In the data rows, zero lies at 4.5, halfway between 4 and 5.
Some points, each followed by its number:
[6 7 1 7 0 8 3 9 2 6 4 5 6 4 6 4 8 4 1 7 4 5 3 3 2 2 5 6 7 5 7 5 5 5 6 7 2
 7 5 3 2 7 4 6 3 1 4 4 6 2 4 3 3 5 2 3 5 3 5] 0
[4 4 6 3 3 4 5 2 4 3 6 5 4 5 5 4 4 5 5 2 5 3 3 6 5 4 4 5 5 6 3 6 6 4 9 2 5
 5 5 4 6 3 5 3 5 5 7 3 4 4 4 5 4 5 5 6 4 4 3] 1
[5 4 5 3 3 3 3 5 8 4 2 4 6 1 2 7 3 3 6 5 5 4 3 4 4 5 2 6 5 3 5 5 2 6 3 3 6
 5 4 5 3 3 5 4 5 3 4 8 5 5 5 4 3 4 7 4 4 5 6] 2
[5 4 4 5 6 3 3 3 5 6 4 3 4 4 3 6 3 4 6 6 6 4 6 6 5 7 3 7 6 6 5 2 4 4 2 4 3
 5 5 5 6 3 6 5 6 6 4 6 3 5 7 6 7 3 6 3 3 7 3] 3
[4 6 3 5 2 5 2 6 6 4 5 4 5 3 3 6 4 3 5 4 6 3 3 5 0 4 4 7 3 6 4 4 3 8 2 4 5
 4 5 5 3 4 4 6 5 3 2 7 4 5 5 6 6 5 5 4 5 6 6] 4
[2 2 9 2 6 1 6 2 6 1 6 3 7 6 4 6 6 2 6 3 5 0 2 6 5 5 4 4 3 7 2 4 3 3 6 2 5
 2 3 5 7 7 7 6 4 7 7 4 6 2 3 5 1 6 3 4 4 5 1] 5
[6 2 4 4 6 4 5 4 5 3 6 4 6 7 3 4 5 6 7 5 4 5 4 8 6 7 4 6 4 3 4 1 7 4 5 3 5
 4 6 6 8 3 6 7 4 6 5 4 5 5 8 5 4 4 7 3 4 4 0] 6
[4 7 1 6 1 8 2 7 4 6 5 6 4 5 5 4 6 6 2 5 5 6 4 5 2 4 5 7 3 3 5 5 5 6 5 6 3
 7 5 5 2 3 3 3 6 2 4 5 5 6 6 4 6 4 5 5 6 4 7] 7
[6 4 7 4 0 2 7 7 7 3 0 2 8 0 4 6 6 3 3 7 5 3 0 1 8 2 3 6 4 7 5 6 1 3 5 2 9
 6 4 7 5 9 4 4 2 1 8 9 8 1 3 6 0 7 5 5 4 6 5] 8
[4 4 6 4 6 4 4 5 5 5 5 4 4 7 6 5 4 4 6 5 3 5 6 4 4 6 3 3 6 3 3 4 4 3 3 6 3
 3 4 4 5 3 5 5 5 6 4 5 2 4 5 3 6 4 4 4 5 4 3] 9
[5 3 4 5 0 2 3 7 7 5 3 3 7 0 3 7 5 4 4 8 7 1 2 6 6 3 3 6 5 9 3 6 5 7 5 2 8
 6 7 4 8 9 6 3 4 2 7 5 6 4 4 7 0 6 6 5 3 3 4] 10
[3 3 8 3 8 3 6 2 5 3 3 5 4 6 5 2 6 7 4 5 4 6 2 5 7 5 6 2 2 6 4 3 6 1 6 4 2
 5 3 8 9 6 4 3 3 6 9 3 8 5 5 4 3 5 5 3 3 6 2] 11
[5 2 5 4 7 2 9 2 6 3 4 2 6 4 4 6 4 6 7 4 3 4 5 9 9 8 4 3 3 6 2 5 6 4 6 0 8
 2 5 2 8 5 7 3 8 7 5 5 8 5 6 9 0 5 7 7 4 3 2] 12
Which five points above are nearest to each new point, looking only along the 2 directions in which the numbered points spread most? Their numbers follow each, nearest first.
[6 5 3 6 1 4 3 9 6 3 0 5 5 0 4 8 5 1 3 5 6 5 4 4 3 5 1 6 4 3 7 6 3 8 4 8 6
 3 2 6 3 8 4 5 3 1 4 8 3 4 2 3 3 5 5 7 5 4 8] 0 4 2 7 10
[2 3 9 5 8 3 5 3 4 5 5 5 5 6 6 3 6 6 4 6 3 4 6 2 7 4 5 2 3 7 4 3 3 1 2 6 3
 5 2 5 8 6 5 4 4 8 6 4 5 4 4 3 3 6 3 4 4 4 3] 1 11 6 3 9
[4 6 2 6 3 6 2 7 5 5 5 4 4 4 4 5 5 3 4 5 5 4 6 2 1 4 3 6 4 5 5 5 3 6 2 6 3
 5 5 4 1 4 4 4 6 3 3 6 3 4 4 3 6 5 4 5 6 5 7] 7 4 0 2 3
[6 4 6 3 3 8 7 6 7 3 4 0 5 6 6 3 6 2 6 7 5 5 1 8 4 3 4 4 7 6 4 4 7 6 5 5 6
 2 6 4 5 7 6 6 3 3 6 6 5 5 4 5 3 7 4 5 3 3 3] 2 1 3 4 11
[5 6 2 6 4 5 5 2 2 7 6 6 1 6 6 2 1 7 1 4 5 7 6 4 6 5 7 5 7 5 5 5 7 3 9 4 3
 7 7 4 3 1 4 2 4 4 5 1 3 6 6 6 9 3 5 4 5 5 5] 9 3 7 4 6
[3 4 8 5 7 3 5 4 5 5 5 5 3 6 6 5 5 5 4 5 4 4 5 1 6 5 4 2 4 6 2 5 3 2 4 6 2
 5 3 4 6 6 5 2 5 6 7 5 4 4 4 3 4 5 3 3 5 4 5] 1 3 9 6 11
[3 5 4 4 2 6 6 7 5 3 4 5 5 5 6 3 7 8 2 5 5 6 2 6 5 4 5 6 0 5 3 5 8 4 9 5 4
 7 5 8 7 6 3 3 3 2 8 5 6 5 5 5 2 6 5 6 5 5 4] 2 1 4 3 9
[7 4 3 3 6 7 8 3 0 7 7 5 2 6 7 1 3 7 3 2 4 6 5 4 7 4 7 4 7 2 5 5 9 3 7 4 7
 5 7 5 5 2 3 4 3 7 5 0 5 5 5 4 7 6 2 4 5 6 2] 9 3 6 1 11
[5 4 3 6 2 5 7 6 2 4 3 7 6 4 6 4 7 3 0 4 5 3 5 2 6 2 5 4 4 5 8 8 5 3 9 7 5
 4 2 5 3 9 4 3 2 3 8 2 7 1 0 4 0 6 2 7 5 5 6] 2 10 4 0 8
[6 5 3 4 5 7 7 4 1 7 7 5 3 6 6 2 2 6 4 1 4 6 5 5 7 3 8 3 6 1 5 4 9 3 8 3 6
 5 7 5 4 2 3 5 3 5 6 1 5 5 5 3 8 6 3 5 4 5 3] 9 3 6 1 4
[4 5 5 5 6 4 6 4 4 5 4 5 4 7 5 5 3 4 6 5 4 6 5 4 5 7 3 3 5 4 5 4 3 3 3 4 2
 2 3 3 5 4 5 4 6 6 4 4 4 3 5 4 5 4 3 5 5 5 5] 3 9 6 1 11
[5 3 4 3 4 4 5 2 5 4 5 4 4 3 3 4 0 6 5 2 3 6 2 5 7 5 5 6 4 3 4 4 6 5 6 1 9
 6 8 6 5 0 3 4 4 4 3 4 5 6 7 6 7 3 7 4 5 7 4] 3 1 9 6 11
[5 5 2 5 5 6 4 2 2 6 7 7 2 5 4 2 3 7 4 2 4 6 6 5 6 4 7 4 5 3 5 6 7 3 7 3 4
 6 6 4 3 1 3 2 5 5 5 2 3 7 5 5 8 4 5 5 5 4 5] 9 3 6 1 4
[4 4 6 4 1 7 8 4 1 5 6 5 5 5 8 1 7 6 0 2 4 1 2 3 7 1 9 4 5 7 5 9 7 1 9 3 6
 8 4 4 3 8 4 2 3 4 9 0 6 1 1 4 0 7 0 7 5 4 4] 2 10 1 4 8
[4 6 3 5 4 6 2 6 5 5 4 4 4 4 5 4 5 4 4 5 5 4 7 3 1 3 4 6 4 4 5 5 3 6 1 6 2
 4 4 2 2 4 3 5 6 5 2 7 2 3 3 3 6 5 4 5 5 5 8] 7 4 0 2 3
[4 3 6 4 9 3 7 1 5 4 5 3 6 6 4 4 7 6 6 5 4 3 4 7 9 4 6 1 3 6 3 4 4 3 3 2 6
 4 6 4 7 6 6 5 6 8 5 3 8 4 5 7 2 5 6 4 4 3 2] 11 12 5 1 6
[6 5 3 4 5 6 5 3 1 7 6 6 2 5 6 3 2 7 4 2 4 6 6 4 5 4 5 4 6 2 4 6 5 4 5 5 4
 5 5 4 4 1 3 3 5 6 4 3 3 6 5 4 8 4 4 5 5 5 6] 9 3 7 4 6
[6 5 0 5 0 7 3 5 2 5 7 3 4 3 3 2 3 6 1 2 5 3 5 6 3 2 8 8 3 5 5 8 9 7 7 3 8
 8 8 5 1 3 3 4 5 1 4 3 4 7 4 7 4 6 5 7 5 5 6] 4 7 0 2 3
[5 5 5 4 3 3 3 7 6 4 2 4 5 2 4 6 3 3 4 5 5 5 4 3 4 4 2 6 5 3 7 5 2 6 3 6 5
 3 4 5 3 4 4 5 3 3 2 7 4 3 5 5 4 3 6 4 5 5 6] 4 2 0 7 3
[4 7 1 6 1 7 2 9 4 6 4 4 5 4 4 5 6 2 3 5 6 3 5 2 0 2 5 7 4 6 5 6 3 7 1 6 3
 6 5 4 0 6 4 4 7 1 3 6 3 4 3 4 5 6 3 6 6 5 8] 0 7 4 2 3
[4 7 3 5 3 6 2 7 4 5 4 4 4 4 4 5 5 4 3 5 5 4 6 2 1 4 4 6 4 5 5 5 3 7 1 7 4
 6 4 4 1 4 4 4 6 3 2 6 4 4 4 4 6 5 4 5 6 4 8] 7 4 0 2 3
[3 3 6 3 8 2 4 2 7 2 4 3 4 5 2 6 3 5 8 4 3 6 5 6 3 7 5 4 3 3 5 2 4 5 1 5 4
 3 3 6 6 2 4 7 6 6 3 6 4 6 6 4 6 3 6 4 4 5 3] 6 9 3 1 11
[4 3 6 3 5 3 3 4 6 3 5 5 6 5 2 6 3 6 6 4 3 6 2 6 6 7 5 6 2 1 4 3 5 5 5 1 5
 6 6 6 4 0 5 5 5 4 3 6 5 6 8 5 5 1 9 3 5 5 3] 3 9 6 1 11
